Each scene shows the same named points in several views, each turned, perhaps mirrored, and shifted as a whole.
A view may leave some points out. In some views, one point has been moved. Which views, in the order they come, and which point in each? Write none if no view has one.

Scene 1 (6 views)
view 1:
  veb 8 33 -6 3 1 1 -18 8 1 2 2 7 -30 11 -11 -27
  rok 10 38 -8 1 -1 0 -19 6 4 -2 0 6 -33 7 -13 -28
  mus -1 21 -9 -5 -9 -5 -22 -2 13 30 9 21 -10 30 -8 -22
  delu 0 17 -4 -9 -1 -2 -11 4 9 14 5 14 -14 27 -9 -27
  tidag -4 9 -4 -19 -5 -4 -8 0 16 21 5 19 -5 35 -8 -27
  Moda 5 25 -6 -12 -3 -1 -12 4 11 3 0 10 -23 17 -11 -29
  vasa -1 22 -10 -7 -13 -6 -25 -5 16 33 8 23 -8 32 -8 -22
  Zuga -3 8 -3 -19 -2 -4 -6 2 14 18 4 16 -7 35 -8 -28
view 2:
  delu 21 22 32 25 0 26 -27 -46 -45 -56 4 45 -38 -21 -20 -38
  Mese 15 18 25 23 -4 35 -31 -46 -53 -57 2 50 -37 -18 -26 -33
  vasa 16 25 25 30 -10 15 -30 -33 -45 -55 8 44 -42 -14 -24 -15
  Moda 23 27 26 23 5 31 -24 -54 -40 -55 11 40 -45 -29 -12 -43
  geziv 19 19 30 22 1 35 -28 -50 -50 -56 2 48 -35 -21 -23 -44
  rok 31 36 31 25 10 21 -19 -53 -28 -54 16 31 -48 -34 -3 -46
  Zuga 15 17 27 23 -4 34 -31 -45 -54 -56 1 51 -35 -17 -28 -35
  tidag 14 17 25 24 -6 31 -32 -43 -54 -57 2 51 -36 -15 -28 -30
  mus 18 26 29 29 -8 16 -29 -34 -44 -55 6 43 -40 -15 -23 -20
view 3:
  tidag -29 16 11 -15 -7 11 35 28 50 37 -40 -15 -59 46 -11 29
  rok -21 9 15 -22 -9 -9 33 15 58 47 -4 1 -82 61 -36 37
  delu -23 15 11 -15 -8 6 33 26 53 43 -28 -9 -67 51 -19 34
  Moda -25 12 15 -18 -9 -6 33 22 54 38 -18 -5 -73 58 -25 32
  Mese -28 16 12 -15 -8 7 34 29 49 36 -38 -13 -61 48 -12 29
  vasa -34 10 11 -26 -4 20 43 11 54 51 -35 -18 -60 39 -18 31
  Zuga -26 17 11 -13 -8 9 33 31 50 37 -39 -14 -60 48 -10 30
  veb -18 9 13 -19 -9 -4 32 17 58 50 -7 1 -80 59 -35 39
  geziv -22 17 11 -11 -9 2 29 32 51 35 -32 -8 -66 54 -16 32
view 4:
  mus -27 -34 17 -1 15 14 -43 33 -8 -12 -38 -5 43 -60 14 -54
  Moda -26 -36 18 2 -5 34 -49 30 -7 -2 -27 -10 33 -39 23 -50
  Mese -19 -42 23 7 -1 29 -35 23 -17 -8 -27 -13 42 -39 22 -47
  geziv -20 -40 23 6 1 27 -34 25 -16 -10 -29 -11 43 -38 20 -45
  veb -31 -28 12 -1 -7 35 -57 41 0 -1 -32 -2 28 -31 20 -48
  delu -24 -37 19 3 3 24 -39 30 -12 -9 -32 -7 41 -43 18 -47
  rok -32 -29 13 -1 -9 37 -61 40 1 2 -29 -4 25 -33 22 -50
  vasa -27 -35 17 -3 17 12 -43 32 -7 -11 -38 -6 44 -67 14 -56
view 5:
  veb 37 -15 -4 -13 -29 7 33 18 -4 -40 7 -6 46 -7 -9 38
  Moda 42 -14 2 -20 -31 3 37 18 2 -43 11 -2 38 -19 -14 27
  rok 41 -13 -4 -10 -30 5 31 21 -3 -35 8 -4 44 -5 -12 39
  vasa 4 -9 14 -20 -36 2 36 13 6 -49 11 -5 45 -30 -24 10
  Mese 29 -13 10 -32 -32 2 42 11 8 -56 14 -3 36 -36 -15 10
  Zuga 29 -15 10 -34 -31 2 43 11 7 -59 14 -4 37 -37 -11 10
  delu 29 -15 6 -26 -30 3 39 13 3 -52 11 -5 41 -26 -10 20
  geziv 39 -16 5 -32 -29 3 43 11 4 -56 13 -4 37 -31 -8 18
  mus 8 -10 11 -21 -35 3 35 11 4 -50 9 -6 45 -28 -21 14
  tidag 25 -13 11 -33 -32 2 43 11 7 -58 14 -4 37 -38 -15 8
view 6:
  Zuga 12 27 -9 -19 0 -31 21 22 -9 7 7 36 -9 5 17 -15
  Mese 13 28 -7 -19 -1 -28 20 20 -12 7 7 36 -8 4 17 -16
  mus 3 27 -6 -17 -5 -24 13 18 -20 -7 13 25 -11 12 9 -27
  geziv 16 26 -4 -19 -4 -36 16 15 -10 18 7 35 -10 8 16 -13
  delu 12 26 -3 -19 -6 -33 12 13 -15 11 9 31 -12 10 12 -18
  Moda 16 29 5 -16 -12 -30 6 1 -23 20 7 33 -8 11 11 -16
  veb 13 26 10 -18 -18 -37 -4 -4 -27 22 9 25 -14 19 4 -22
  vasa 2 27 -7 -16 -4 -19 14 18 -21 -13 13 26 -9 11 10 -29
Views with a point moved: view 4
  moved in view 4: Mese
